One turn moves each row of this set onto another row. After a few examples, where does it send each row asked below?
kazem:  0.754  0.719 -0.311  3.475 -0.267 -2.457 -0.348 -0.158 -2.669 -0.382 -0.527  0.325 -0.846  0.619 -1.350 -0.136 -1.319  1.433  1.654 -1.347 -1.759 -1.033 -1.299 -2.861  0.236 -2.397 -1.069  0.176  2.770 -0.704 -0.069 -0.377  2.082  3.307 -3.102
ziti: -0.333  0.300  0.456  3.132  1.304 -2.127  0.103 -3.193 -2.748 -1.659 -1.441 -0.366  0.001  1.804 -3.384  0.622  0.166  0.961  0.710 -0.544 -1.104  0.415  1.656 -1.856 -0.509 -0.737 -0.797  1.739  1.067 -0.845  1.443 -0.867  1.957  1.123 -1.823
tuli: -0.642  0.499 -3.405  1.151  1.025 -2.180 -1.068 -1.160 -2.039 -0.247 -0.288 -0.661 -1.316  0.395 -1.011 -0.103 -1.486 -0.275  2.960 -1.345 -0.990  1.116  4.814 -3.801  0.418 -3.114 -1.248  1.695  2.943 -0.701  0.159  0.024  2.334  1.768 -1.343
soti: -0.898  0.922  0.761  3.175  3.082 -0.508 -0.803  0.092 -2.040 -1.126 -0.152 -1.100 -1.785 -1.296  0.287 -0.413 -0.814  1.849  2.491  0.507 -1.918 -0.277  3.288  0.907  1.524 -2.099 -0.625  2.335  1.872 -0.222 -0.608  0.748  2.885  1.446 -0.629
sopa:  0.471 -0.765 -1.699  1.500  0.229 -2.285 -1.123 -1.765 -1.893 -0.529 -0.259 -0.447 -1.642 -0.997 -1.244 -1.383 -0.839 -1.162  0.693 -0.970 -1.716 -0.085  0.942 -0.670 -1.437 -2.627 -0.556 -0.390  2.342  1.189 -0.622 -0.099  1.952  0.919 -2.362
besus:  0.134  0.648 -0.994  2.785  0.279 -4.127 -0.429 -1.477 -0.129 -0.177 -2.891 -0.183 -0.501  0.637 -1.417  0.193 -0.185  0.692  4.591 -1.023 -1.140  0.757  4.660 -0.410  0.683 -0.748 -0.972  1.288  3.169  0.475 -1.223  0.128  2.460  0.685 -2.378
Vedef:  0.514  0.548 -2.837  3.268  1.719 -3.087 -1.092 -0.031 -1.820  0.427 -0.667  0.902 -0.924  1.679 -0.648 -0.105  0.546  0.765  0.935 -1.030 -2.293  0.844  2.439 -2.131  0.663 -3.401 -1.649  1.469  2.356 -3.277  1.828  0.582  2.140  1.835 -2.286
seron:  0.629  0.998 -1.568  3.345  1.442 -3.876  1.478 -0.405 -1.167 -1.037 -1.496  0.635 -0.006  0.767 -0.424  0.753 -0.971  2.658  3.102 -0.564 -0.873  0.465  1.522 -0.763  1.351 -0.791 -1.420  2.468  1.975  1.276 -1.135  0.522  3.333  0.872 -3.473
gir: -1.621  0.918  0.607  3.483  1.049 -2.422 -0.038 -2.547 -2.129 -0.748  1.132 -1.087 -0.905 -0.420  0.146 -0.364 -1.088  1.010  2.325  0.949 -2.197 -0.027 -0.825 -3.545 -0.506 -1.492 -1.141  2.069  1.340 -0.679  0.227  0.636  1.982  1.406 -1.299
dofi:  0.088  0.682  1.065  4.733  1.702 -2.221 -1.183 -0.233 -1.101 -0.381 -0.906 -0.432 -1.773 -1.334 -1.416 -0.732 -1.425  2.260  3.327  0.108 -0.452 -0.393  1.612  0.358  0.288 -0.157  0.101  0.834  0.657 -0.613  0.204 -0.573  1.749 -0.208 -2.857
Fab: -0.401  0.633 -0.852  3.783  0.124 -2.474 -3.214 -0.852 -0.454 -2.408 -0.643  0.812 -0.166  0.050 -1.319 -2.232 -0.045  0.100  3.694 -0.687  0.009  0.872  3.148 -0.489  0.048 -1.450 -0.612  1.015  1.975  0.824 -0.867  0.147  2.482 -1.087 -2.424
gup:  0.039  0.800 -2.180  0.552  1.829 -1.848 -1.453 -0.702 -1.206 -0.101 -0.064  0.168 -0.799  0.462 -1.041 -0.355 -0.952  0.662  3.792 -3.734 -2.141 -0.458  3.586 -0.285  0.333 -3.607 -1.077  0.886  4.186 -0.564 -0.081 -0.672  2.245  0.909 -2.738
liba: -1.624  0.287  0.084  3.230  1.819 -1.038 -0.092 -1.552 -3.251 -1.733 -2.920 -0.680 -0.329 -0.030  0.010  1.345 -0.190  1.041  2.783 -1.423 -1.614  0.074  1.851 -0.460 -1.289 -1.272 -1.335  1.721  1.698  2.020  0.623  0.222  3.390  0.640 -1.928
lefa:  0.768  0.444 -1.005  2.682  1.584 -2.587 -1.576  0.578 -2.471 -1.864  1.696  0.490  0.165  0.528 -0.715 -0.047  1.117  1.019  2.130 -2.231 -3.592 -0.011  2.837 -1.443 -0.068 -1.176 -0.403  1.549  1.965 -0.137 -0.673 -1.661  3.122  0.117 -3.595
fipog: -1.364 -0.357 -1.771  4.256  0.620 -0.769 -0.527  0.334 -2.224 -0.609  1.235 -1.382 -0.891  1.196 -1.414 -1.485 -0.368 -0.887  0.893 -1.660 -0.702 -1.211  0.852 -2.103  0.509 -1.356 -2.317  1.345  0.557 -1.502 -0.135 -1.124  1.131  2.692 -2.404
bufo: -1.341  1.144 -0.582  3.715  1.765 -2.087 -0.615 -0.637 -1.931 -0.389 -0.019  0.555 -1.447  0.546 -0.778 -0.379  0.463  0.869  2.379  1.565 -2.396 -0.043 -0.722 -4.539  0.444 -0.770 -1.391  1.019  1.511 -0.270 -0.327 -0.025  2.209  0.262 -2.560
Tov:  0.034  1.975 -0.243  1.996  2.573 -0.828 -0.149  0.818 -1.918 -0.186 -1.649 -0.247 -0.597  1.572 -0.529  0.001 -1.611 -0.148  1.751 -2.323  1.378  0.266  2.229 -0.510  0.848 -1.051 -0.943  3.435  3.177 -2.207  0.566 -0.521  1.984  0.915 -1.371
satuz: -0.880 -0.213 -0.938  2.836  1.635 -3.263 -0.179  1.118 -1.589  2.266 -1.958 -0.805  0.603 -0.977 -0.364 -0.210 -0.126  1.938  2.914 -1.049 -1.125  0.535 -0.064 -2.139  0.902 -2.246 -2.295  1.864  2.512  0.063 -0.625  1.304  1.914  2.151 -1.779
Riv: -2.549  0.700 -2.197  0.714  2.104 -2.734 -0.847 -0.462 -0.996  0.011 -0.070 -0.335 -1.023  0.968 -0.742  0.367 -0.237  0.972  0.442 -4.482 -1.300 -0.287  1.633 -0.473  1.384 -1.507 -1.099  2.411  2.442 -0.309  0.248 -0.693  1.811  0.974 -2.643
vado: -1.355  1.925 -0.734  2.174  0.919 -0.575 -2.263 -2.106 -2.871 -2.040  0.045 -0.296 -1.883  2.233 -1.408 -1.730 -1.321  0.381  3.228 -0.689 -0.208  0.948  2.908 -1.999 -0.245 -1.445  0.329  0.241  1.043 -1.155  1.610  0.111  1.747  0.440 -1.845
kada: -1.075  1.300 -1.168  2.861  1.829 -1.286  0.746  0.630 -1.317  0.929 -0.110 -2.911 -1.011  0.392  0.120 -1.235  0.051 -0.433  3.018  0.053 -1.837 -0.837  1.931 -2.522 -0.204 -0.309 -0.924  1.778  0.958 -2.551  0.362 -0.295  2.786  0.723 -3.485
gurib: -2.553  1.151  0.787  2.575 -0.196 -2.589 -1.578 -0.097 -0.927  0.363 -0.426 -0.837 -1.344  0.445 -0.674  0.238  0.845  0.034  3.819 -2.330 -1.207  0.378  1.633 -0.455  0.673 -0.182 -2.350  0.218  2.078  0.919  0.863  0.807  4.551  1.878 -3.168
rosi: -2.405  0.911 -1.452  2.787  2.480 -1.851 -0.882 -0.881 -1.366 -0.454 -0.561 -0.942 -1.156  0.140 -0.946 -0.086 -0.861  1.599  4.211  0.860 -1.573 -0.011  0.452  1.845  1.157 -3.606 -1.683  1.386  2.317 -0.209 -0.260 -0.151  1.965  1.795 -0.525
Paro: -2.635  1.209 -0.019  3.133  1.610 -2.834 -0.948 -1.222 -2.552 -0.040  2.374  0.737 -0.257  1.891 -0.509 -0.931  0.066 -0.276  1.414  0.136 -1.149  0.151  0.711  0.107  0.437 -1.764 -1.565  1.078 -0.247 -0.720 -0.278  0.378  0.839  0.610 -1.317
fep:  0.415  0.437 -2.116  2.239  0.771 -3.642 -2.468  0.253  0.052 -0.386 -2.864 -0.830 -1.600 -0.708 -1.758 -0.335  0.080 -0.649  1.332 -0.580 -0.394  0.327  0.789 -0.751 -0.545 -1.192 -1.396  2.095  2.135 -0.793  0.527  0.379  0.692 -0.419 -1.249
vel:  0.078  0.872 -1.293  0.928  2.037 -2.267 -0.966 -0.279 -1.939 -0.116 -0.517  0.762 -1.836  0.049 -0.740  0.045 -0.371 -0.387  1.372 -1.694 -1.910 -3.488  0.575 -0.075  0.955 -1.450 -1.474  1.442 -0.687 -0.502  0.251  0.104  2.053  0.848 -2.320
Tif: -0.536  2.127 -1.101  3.809  0.105 -0.701  0.065  0.969 -1.664  0.312  0.372 -1.749 -2.089  0.479 -1.156 -2.299 -0.040  0.488  0.096 -0.269 -0.333 -0.456  0.744 -0.985  0.539 -1.755 -2.078  1.665  1.120 -1.124  0.666  0.209  0.402  1.876 -2.018
Tutir: -1.148  0.987 -0.868  4.978  0.842 -2.002 -1.464  0.067 -0.436 -0.503 -0.271 -1.111 -1.084  0.804 -1.074 -0.147 -1.286  0.795  2.326  1.431  0.276  1.167  4.293 -2.495  0.643 -3.418 -1.246  1.445  3.547 -0.161 -0.725 -0.043  2.263  2.450 -2.709
tevip:  1.041  0.790 -2.001  3.209 -0.703 -2.621 -0.129  0.420 -0.663  0.175 -2.724  0.237 -2.603  0.087 -0.988  0.277  0.458  0.754  1.820 -1.362 -1.256  1.133  1.576 -1.275  1.968 -1.105 -0.805  1.993  2.289 -2.292  0.233 -0.141  3.197  0.217 -0.257
kigup: -0.258  0.579 -0.452  2.329  1.742 -2.106 -0.949 -0.402 -3.718 -1.004 -0.814 -0.319 -0.964  1.270 -0.859  0.162  0.803 -0.748  2.381 -1.836  0.136 -2.151  1.624 -1.719  0.736 -4.289 -2.160  2.159  3.952  0.117 -0.555  0.226  2.204  1.052 -0.122
geba:  1.193  1.844 -2.625  1.183  1.863 -1.967 -1.743 -1.006 -2.955 -1.381 -0.575 -0.294  0.028  1.301 -0.783 -0.387  0.530  0.485  3.500 -0.613 -1.881 -0.201  3.080 -3.025 -0.754 -1.075 -0.553  1.157  0.576 -0.377  0.221 -1.696  1.669  1.214 -3.955
rona:  0.585  1.297  0.514  2.401  0.858 -2.453  0.695 -2.200 -2.280 -0.293 -0.111 -0.114 -1.169 -0.777 -1.595  0.242 -1.532 -0.349  3.693 -0.830  0.205  0.362  3.108 -0.864  1.062  0.965 -2.719  1.916  1.307  0.053 -0.843  0.115  1.231 -0.731 -1.965
vove: -1.034  0.911  0.386  1.841  0.841 -2.604 -1.187 -1.614 -1.906 -0.725 -2.542  0.283 -0.266 -0.247 -1.807  0.355 -1.297  0.168  3.793 -2.334 -0.869  1.257  3.397  0.061 -0.615 -2.069 -1.004 -0.462  1.302  1.145 -0.770  1.722  3.327  0.871 -1.500
Rukiz: -1.606  1.252 -2.931  2.212 -0.490 -2.884 -1.138 -0.785 -1.131  0.496 -0.238 -1.340 -0.563 -0.529  0.513 -1.160 -0.864 -0.159  4.407 -0.903 -1.952 -0.669  0.900 -1.238  2.771 -2.538 -1.340  0.684  3.164 -1.513 -1.576  0.133  1.899  0.566 -1.964
Bikeg: -1.632  0.618  0.186  2.922  0.585 -1.808 -1.056 -1.310 -3.526 -0.301 -0.496  0.280 -0.895  0.470 -0.972 -0.029 -1.876  1.294  1.485 -3.941 -1.957  1.986  2.879 -2.390  1.042 -2.054 -1.932  1.128  1.131 -0.074  0.027 -0.297  2.012  2.478  0.315
Lodob:  0.624  1.042 -1.650  2.605  3.232 -1.854  0.561 -2.194 -1.214 -0.285 -0.063 -0.872 -2.492  1.097 -1.422 -1.551  0.551  1.895  1.669 -2.467 -1.355  0.437  2.463 -2.164  1.475 -3.215 -1.619  1.354  3.920 -0.690  0.693  0.736  2.189  1.671 -3.160
taned: -0.294  0.810 -1.848  1.973  0.717 -1.724 -0.953 -1.668 -1.776  0.097 -0.711  0.753 -2.735  1.087 -0.955  0.438 -0.910 -0.641  2.087 -0.637 -1.013  1.220  1.703  0.421  0.183 -3.856 -0.670 -0.613  4.511 -1.546  0.475  0.178  2.129  1.409 -0.696
gov:  0.007  2.154 -1.394  1.455  2.876 -1.789 -1.666 -0.801 -1.092 -1.645 -1.346  0.319 -1.253  0.529 -1.356  0.174 -0.966  0.565  3.029 -1.250  0.090 -0.630  4.806  0.213  1.516 -3.014 -0.872  1.445  4.009 -0.620  0.733  0.006  2.453  1.460 -0.619
kopa: -1.706 -0.203 -1.561  4.401  1.477 -1.074 -1.022 -1.591 -1.287 -1.047 -1.346 -0.007 -1.686 -1.303 -1.651 -1.312 -0.363  1.437  0.826  0.567 -0.543 -0.048  1.460 -3.488  0.681 -2.206 -2.107  3.011  1.663  0.361  1.539  0.048  0.339  0.884 -1.315
teni: -0.930  1.105  0.520  2.534  0.108 -1.932 -1.475 -1.512 -1.202 -0.693 -1.097 -2.631 -0.937 -0.587 -0.651 -1.017 -2.085  1.391  3.390 -1.086 -1.684 -0.733  3.306 -0.344  1.029 -1.359  0.474 -0.680  2.561  0.476 -2.243  0.320  2.753  1.638 -3.166
vimu: -1.220 -0.357 -1.336  1.762  1.743 -1.345  0.348 -0.522 -4.167  0.672 -0.931 -0.304 -1.423  0.976 -1.433 -0.553 -2.226  0.237  1.481 -0.705 -2.799 -0.518  2.387 -1.448  0.566 -3.577 -1.398  1.638  2.506 -1.867  0.846  0.197  1.223  1.869  0.173
zub: -1.677  1.090  0.780  3.611 -0.184 -3.050 -2.220 -0.326 -1.626 -0.130 -0.170  0.014  1.224 -1.002 -0.772 -1.058 -0.641  0.880  2.984 -1.364 -2.539 -0.818  2.165 -1.895  0.829 -0.856 -0.318  1.512  0.194  1.530 -0.016 -1.702  2.979  1.406 -2.922
teza: -1.349  1.042  0.717  3.040  1.403 -2.001 -1.776 -1.573 -1.331  0.321 -0.891 -1.342  0.080  2.323 -2.167  0.061 -3.448  0.266  1.978 -2.248 -2.125  1.196  2.256 -2.059  1.116 -2.018 -1.331  1.062  1.683 -0.079 -1.073 -0.566  1.621  3.946 -2.547
libi: -2.130  2.630 -0.394  5.025  2.633 -1.943 -0.368  0.314 -1.697 -0.358  0.214 -0.941 -1.023  1.657 -0.858 -1.111 -1.239  1.545  3.667 -1.298 -2.028  0.203  2.614 -0.988  0.285 -1.655 -2.518  3.233  2.552 -1.259  1.805 -1.260  1.010  1.619 -2.796

Tif goes to -> bufo
geba goes to -> teza
Now find these:
teni goes to -> taned
sopa goes to -> vado
dofi goes to -> Vedef
gov goes to -> besus
seron goes to -> Riv
ziti goes to -> libi
Lodob goes to -> gurib
Paro goes to -> kopa
lefa goes to -> Bikeg

